The rows below come in pairs that one turn or mirror swaps. Which row does each named row swap with?
The rows were stretched afterwards, more along some directions than others.
Z154: [  5.8 -10.7  13.6   1.6   7.7 -19.6   8.1  15.6 -14.9   4.3   1.0  -0.1
 -14.0  -0.1  -3.3  -3.9   0.3]
Z280: [ 24.1  -0.6  23.6  -8.4  -3.0  -8.1 -18.1   7.0 -23.0 -12.4   2.8  -5.8
   3.5  -0.4   7.1  -1.1   1.7]
Z429: [-0.7 10.8 -6.9 17.7  2.6 -0.1  5.7  9.7  2.2  5.8  6.4  1.3  5.5  1.4
  8.4 -1.9  0.2]
Z840: [ -7.7   0.4  11.4  -2.4  -7.3   8.5  -1.6   9.9   1.3  13.7 -12.8   8.0
   5.9  -7.8  -1.1 -10.0   2.5]
Z191: [ 33.6   4.6  -6.2  -0.4 -10.8   7.9 -13.1   2.6 -10.5  10.9   9.3  -3.3
  -0.3   4.9   8.4   4.6  -3.4]
Z341: [ 12.3  -0.8  15.5   3.1  -3.5  -5.8  -7.5  -3.2 -11.5   3.9   6.5  -7.4
   5.3  -6.6  17.0   7.0   7.8]
Z354: [ -1.4   6.3 -24.7  -2.1  -8.8   8.4  -1.5   0.9  -5.1 -18.4  -3.0   7.6
   6.9  -6.1  -3.8  -1.1   2.7]
Z157: [ -5.9   5.7   8.3  -6.3 -11.8  18.7 -10.9  -5.6   0.6   4.7  -6.4   2.4
  20.6 -10.3  12.0  -5.5  -4.9]
Z885: [ 10.9  -7.4   0.7  -7.2  -9.5   5.2   6.0 -13.9 -13.1  -7.6  11.8 -11.0
  -1.3   3.8  -1.6  -0.5  -3.4]
Z491: [ -4.7   6.2  -3.9   3.8 -11.0   7.2   2.0   7.4  15.5  17.2  -1.8  10.7
  10.2  -8.8  -8.1 -12.8   1.5]
Z289: [  0.8  -3.0  25.4  -1.9  -7.0  11.0 -10.0  -2.6   0.4  10.0   8.8   0.8
   9.5   7.7  -9.6 -13.6 -16.6]
Z43: [  4.3 -12.9   4.8  -5.9 -11.6  -5.0   7.1   6.7  -5.8   2.0   1.0  -2.3
   4.5  -1.0 -16.4  -0.6   4.9]
Z81: [-12.1  -6.5  12.1  12.1   2.2 -13.1  21.3   1.2  -8.4  -9.1  10.2 -11.2
  -0.5  -5.6  -3.0  -8.2   6.5]
Z87: [ 15.3   4.8  26.8  14.4  -2.2 -13.7   4.3   6.2  -9.8   1.9  21.6  -7.1
  -1.5   3.5  -0.1  -6.4   3.4]
Z180: [  4.8  -6.8  26.5  -1.1  -9.1   0.7   1.3 -11.0 -17.7   3.4  22.0 -12.9
   3.1  14.0   4.4   1.4  -9.6]
Z164: [ 15.1  -8.7 -10.0 -14.2  -6.2   7.4  -7.2   0.2  -4.4   6.3  -2.0   5.6
  -2.6   3.9  -6.4  -0.6 -12.1]
Z272: [ 20.4   1.5  19.8  -5.7  10.1  -6.4  -6.8   4.7 -10.0  -3.9  -6.6  -2.4
  -2.9 -11.4  17.6  -9.2  10.0]
Z874: [  9.5   0.4  -0.9   1.0  -6.5 -12.6   4.8  -1.6 -33.8 -21.1   9.5 -13.0
   4.2   3.0  13.8  15.1  11.0]
Z765: [-13.9   7.5  -0.7   4.1   0.9  -2.1  -4.1   7.6   1.0 -20.0  -2.1   4.7
  20.4  -7.2   3.3  -4.0   1.2]
Z226: [  9.5   5.9  18.7  -0.4  -1.2  -2.5   8.4   2.9 -10.1  12.8   6.8   3.2
 -11.5  11.5   1.6  -6.5  -1.2]
Z461: [  6.3   0.1  23.9  -2.1  -8.5 -12.1   1.9   5.1 -35.2  -8.9   7.7  -7.2
  -5.1  -1.5  13.5   7.6   8.2]
Z735: [-13.7  -0.9   2.7   1.7   0.8   9.6   6.8  -0.4  18.8  24.5  -3.0  10.2
  -2.6   2.5 -10.7 -18.3  -7.1]
Z763: [ 13.0  -8.0   9.9  -5.4  -5.1  -9.3   8.2   2.5 -16.1  13.9  11.0   1.2
 -25.1  12.3  -9.4  -1.6   1.8]
Z221: [ -2.3  -5.5   3.1   6.6  -1.6   4.0   2.8   9.3   5.9  20.7   4.0   0.4
  -2.4  -5.0 -12.6 -12.6 -10.3]
Z445: [ 20.1  -7.3   1.2  -7.2  -1.3  -7.9   7.9   1.1 -21.6   5.3  17.0  -4.8
 -22.1   9.3   0.3   8.8  -3.7]
Z517: [-18.7  -6.0  18.3  15.1  -9.2  -8.7  12.0   2.0 -10.5  -1.0  21.0  -9.3
   9.7   4.0  -6.4  -2.3  -2.8]
Z372: [ 0.6  3.5  5.7  2.2 -4.2 10.4 -6.4 -6.0 -5.1 -1.3 -4.9 -8.2 22.3 -4.1
 11.1 -5.8 -2.6]
Z698: [ 16.6 -11.1   7.2 -12.9   4.6  -6.5  -7.1   3.0  -5.4  -3.2   0.6  -5.2
  -2.8   0.9   6.4  -1.5  -2.5]
Z687: [  3.7 -10.2  -1.8 -12.5  -4.3  -3.4  13.4  -4.3  -7.4 -11.4  -6.5   5.2
  13.7 -14.1  13.1   5.6   9.6]
Z499: [ -6.6   5.2   2.5   9.1  -8.3   9.7  -1.9  -8.6 -10.4   0.2   7.3  -2.4
   6.3   9.5   1.8   3.5  -8.4]
Z734: [ -7.1  -5.7  22.9  -4.2   9.5   1.2  12.9  -1.6   7.4   8.3  -5.7  -1.3
   6.1   5.8   0.0 -10.7  -2.4]
Z66: [ 13.7   0.4  11.6 -17.8  -5.0   8.3  -4.3  -1.6  -9.4   8.1  -7.5   5.4
  -2.2   0.1  15.5   2.3   4.7]
Z770: [ -8.3  -4.6  18.5   6.4   0.2 -19.5   9.7   8.7 -10.5  -9.0  17.8  -0.1
   2.0  -0.8  -2.0   1.7   6.2]
Z736: [-11.1  12.9  -6.1  16.2  -8.1   9.4   5.2  -2.4  17.5  -0.9  14.5   5.1
  20.3   0.1  -7.2  -9.4  -5.9]
Z532: [  3.7 -11.9  22.1  -3.6  -5.7   1.8   8.1   1.5 -14.6   2.4  -8.8   0.3
   6.8  -4.0  -3.1 -10.8  -4.1]
Z567: [ -1.9 -10.4   2.8   2.7  -1.9 -11.5   3.9  12.6 -17.7 -10.3   5.9  -5.1
  -9.5  10.1 -15.4  -3.7  -6.9]

Z736 pairs with Z87
Z226 pairs with Z491
Z191 pairs with Z429
Z372 pairs with Z874
Z567 pairs with Z698
Z765 pairs with Z280
Z221 pairs with Z445

